A single turn carries every row of the set below to another of its rows. Some are shown first; where does it send the rows asked next?
kimil: [ 12  -7  -1   7 -22 -21  -1  -9   5 -11  -3  -5 -11  -9   7 -18  -1 -10]
Vid: [ 22  10  -6 -19 -22 -15  -3  11   6 -29  11 -16   2  -9  -5 -20   6   3]
sama: [ 24  -1   1 -19 -12  -6 -24  -3  31 -16  -5  -5  -2 -34  -3 -19  10   0]
Mabo: [ 18  12   8 -20 -16 -16  20   3  18   5  -2  -9  -8   8  -9  -5   8  -2]
misa: [ 22  -3  -1 -22 -18   3  -7  11   8 -17  23 -17   9   0  -2 -20   6  -1]
Mub: [ 24 -14  -4  -4 -23  -7   9 -14   4 -15   3  -3 -14   0   6 -23   3  -8]
rin: [ 21  -1   2 -29 -18   9  20 -15  17 -16   0  -1 -11 -13  -2 -22  13  -9]
furo: [ 21   7  -2 -26 -28 -14 -20 -16  37 -19   0  -2 -14   7   3 -18  17   2]
pesis: [ 15 -14   3  -8 -28  -6  10  -6  16  -6   6  -3 -10  18   8 -18   8 -12]
bir: [ 18  -4   4  -9  -3  -6  11  -9   8  10   5 -10  -2 -20  -6 -12  -1   2]
gada: [  9 -14   2 -38 -20   8   2  -8  37  -1   0  -3 -12  -7  -1 -19  17   4]
Muku: [ 36  -3  -1 -35 -18   4 -11  -3  36 -21  -2  -3  -7 -14  -4 -21  18   1]
dum: [  2  -6   5   3 -27 -20   1  -1  16  -2   0  -5  -8   9   9 -13   4 -14]
sodar: [  0  -9   2 -19 -21  -6  -3  12  26  -8  21 -13  14  -3   0 -21   8   4]
tege: [ 19  -3   1 -22 -12  -8  27  -9  20   4   2  -6  -6  -7  -8 -15   7   7]
Rep: [  8   4   5 -10 -10  -2   2 -14   9  -9  -4  -5  -6 -35   0 -18   2 -12]
Fola: [ 17  16   6 -17 -13 -12 -26   4   8  -9 -11 -14 -17 -16  -3  -4   5 -10]
Ras: [ -4  14  17  -8 -14  -8  -6   3  16   1  -4  -8  -2 -11   2  -5   5 -23]
falu: [ 21  12   4 -17 -22 -12 -36  -9  26 -13   3  -7 -10   8   5 -10  11  -7]
lod: [ 13   6  11 -17 -15 -10 -32  10  37  -6  -5  -8   2 -16  -1  -8  11  -9]
zak: [ 24 -11   1 -24  -6  13 -18 -10  10  -4   4 -10 -12 -24  -1 -16   5  -3]
Bib: [  2  12   7 -31 -26 -17  -6   6  35  -6 -14  -7 -17   1  -4  -7  17  -3]
ribov: [ 17  -7  -4 -21 -22  -7 -22 -24  37 -13   5   0  -9 -10   5 -24  13   7]
moko: [ 17  -3   2 -12 -15  -6 -38 -18  26  -7   8  -6  -5  -9   7 -16   7  -2]
sen: [  9  11  14 -28 -22   4  13   1  25  -5   0  -4  -8  11   1  -9  15 -21]
zubas: [ 17  12  10  -8  -7 -14   4   4   6  10   1 -14  -3  -5  -7  -2   0  -6]
Gulo: [ 25   4   9 -33 -21   0 -18  10  42 -10  -1  -6  -3   4  -2 -11  19  -8]
vel: [  0   5  -3 -17 -26 -24   0  11  23 -20   8 -12   8 -13  -4 -22   8   8]

tege turns into bir
Bib turns into gada
Now find these:
misa turns into Vid
pesis turns into Mub
Gulo turns into Muku
Rep turns into Ras
furo turns into ribov

A single turn carries every row of the set below to another of its rows. Some are shown first; where does it send the rows asked next?
zatu: [  5   9   5   9 -10   1  13   2   0   3  17 -11   3]
fir: [  2  14  -6   0 -12  11  11   2  -4  -5   4   6  -4]
zeni: [ 16  28   0  -1  12 -14 -15   7  24  -5  -6   4  -1]
Fal: [ 12  26   4   1   6 -11 -17   0  31   0  -7   3   2]
zediz: [ 24  13   2  -2  12 -19 -16   7  21  -5  -9   7  -6]
lero: [ 11 -12  13   5  -8  -2   3   8   2   3  13 -12  -4]
tige: [  8 -13   6  -6  -9   7  -5  13   1  -4   0   3 -14]
Poz: [ -2   6  -3  -4  -1  -3  13  -2  -2   6   4 -23  -2]
tetof: [-21   4   0  -1  -5   4  -4  11   9  -6   8 -11  -1]
roke: [ 20  10   1  -2   9 -16 -20   2  18  -3 -13  10  -8]
Voma: [ -8  14   7  -5  -7  18 -11  18  13  -3   5  -6  -5]
som: [  2  -9   4  -7   1  -6   4   4   1   6   2 -24  -7]
vodat: [-13   0  -7   1  -8  -1   9   1  -2  -7   7  -3  -1]
zod: [-11 -15   2  -3  -5  -2  -3   9   4  -7   5  -6  -7]
ruri: [ 21  21  -3   3   2 -17  -5 -10  19  -1  -8  11   1]
mep: [ 23  23  -5   0  10 -19  -7   1  16  -5  -7  10  -2]
dudez: [ 22   6   6   0   5 -17 -18  -1  26   0 -11   7  -4]
Fop: [ 18  25  -7   1   7 -14 -10  -5  13  -3 -11  13  -2]
dapu: [ -7   6   5  -6   2   0   1   7   7   7   4 -29  -2]
zad: [ -1   6  14   5  -6   6  -3  13  12   3  17 -20   1]
meti: [ 11  27   1  -1  10 -10 -22   4  24  -2 -10   6  -2]

Poz turns into som
zad turns into zatu
Now find these:
dudez turns into Fal
fir turns into tige
vodat turns into zod
zeni turns into mep
Fop turns into roke

A single turn carries every row of the set below to another of its rows. Some are shown first; where does it send the rows asked next?
todo: [ 16 -18  -3   3  22  19 -13  27  17 -20  -5 -12  -8  -9 -19  12 -11  -5
 -12   6  39   6  10 -13   3   7   2  -9   8]
Gisa: [  3  -2  11   3  26   6 -23  -2  22 -16   9   1  -9 -12  -5   6   0 -24
  -8   7  14  19  -3   5  13  -3 -20   2  13]
koge: [ 23 -17 -10 -10  -1  18  -6   4  13  -7  -8 -27   3 -29  -4   5 -19  -2
  -4  10  20  24  13  -3  -9   8  -7   7  27]
ketef: [  0  -4  15   4  25  10 -24  -3  16 -15   8   0  -8 -17  -4   4  -4 -23
 -13  11  10  25  -4   4  12   2 -16   4  18]
Beb: [  4   7  -8  -4  16  34  -7   7  -1  -8   2   2  -9 -20  -4   4 -34   2
 -22   4  23  12  -9   0  10 -14  -9   2  18]
zetov: [  6  10   8   0   8  17 -15   9   3 -25   8 -14   7 -18 -17  11 -15   3
 -27   5  27   8  -6   0  -3   7 -22  -2  32]
Luran: [ 18 -16 -14  -4  17  19 -28   1   3 -14   1   3 -17 -15 -24  19 -12  -8
  -4   9  16 -18 -10   8  -8  -6   2   0  19]
nif: [ 17 -12 -13  -4  13  -7 -16  -1   7  12  -2 -25  -2  -2  -9  10  -2   2
   8   5  23  11 -14  -6  16 -14  -9 -16   9]
gan: [ 25 -15  -9 -11  10  18 -10  22  15 -13  -6 -26 -24 -12  -4  13 -14   5
 -10   8   9   4  -4 -11 -13  19   0   5   5]
gabal: [  3   3   7 -24  23  16 -28   6   4   8 -22 -29 -11 -19   2  10 -19  -2
  -6   9  23  -2 -15 -10  11 -12 -24   7  15]
biba: [ 18   8   8 -10  14   4 -29   0   3 -10  -5  -8   3  -9   5  25  -8  -3
 -36   3  25   4 -16   0   0 -13  -8 -11  24]
munik: [  4  -4  13   5  23   1 -29   1  19 -19   5  -8 -11 -12  -1  14   2 -22
  -6  10   6  16 -12   2  12   3 -24   4  16]
Sabek: [ 15  -4  -5 -13  20   2 -21  13  17   6   1 -12 -13 -22  21  26 -28   8
  -4  13  15   7  -9  -8   4   6 -33   3  16]
Kore: [ 13 -13 -17  -7  11   0 -16   0   7   4  -8 -31   2   1 -19   6   3   3
   8   0  21  13 -11  -5  11 -11 -13 -10  11]
mepel: [ 20   3 -13 -13  14  22 -14  23  10 -18   3 -13 -10 -13  -9  32 -35   3
  -1   9  20   7  10  -9  -2  12 -20  12  24]
ful: [ 22  16 -24  -8  12  25 -22   9  -6   0 -13 -28 -15 -14  12   4 -24   4
  -9   7  12  13  -6 -11   6  -1 -14   2  16]
Dis: [ 25 -23 -15 -10  13  10 -27  -1   8  -9   2   1 -16 -25 -21  20 -17  -4
  -1   7  15 -10  -2   7 -15  -3   2  -2  25]
Mirab: [ 21  -2  -8 -21  27   6 -47  10  21   2  -7 -38 -16 -12  -9   2 -21  -6
  -6  13  18  14  -5   7   3   2 -12   7  14]
dodog: [ 14 -12 -16  -9  13  -5 -15   2   9  12  -2 -22  -2  -2  -8   6  -7   6
   5  -2  25  13 -17 -11  19 -10 -15 -13   9]
bopek: [  9   8   0  -3  12  19  -8  15   7  -8  -7 -19   7 -29   8  20  -7  -6
 -21  14  20  13   6 -14   1 -13 -17  19  27]
vupe: [ 24 -22 -14  -8  14  12 -34   1   6 -14   4   4 -14 -18 -21  15 -14  -6
   2   8  14  -6  -5   7 -13  -6   4  -1  23]

Beb turns into koge
dodog turns into ketef
Mirab turns into biba
Now find these:
ful turns into bopek
munik turns into Luran
nif turns into Gisa
gabal turns into zetov

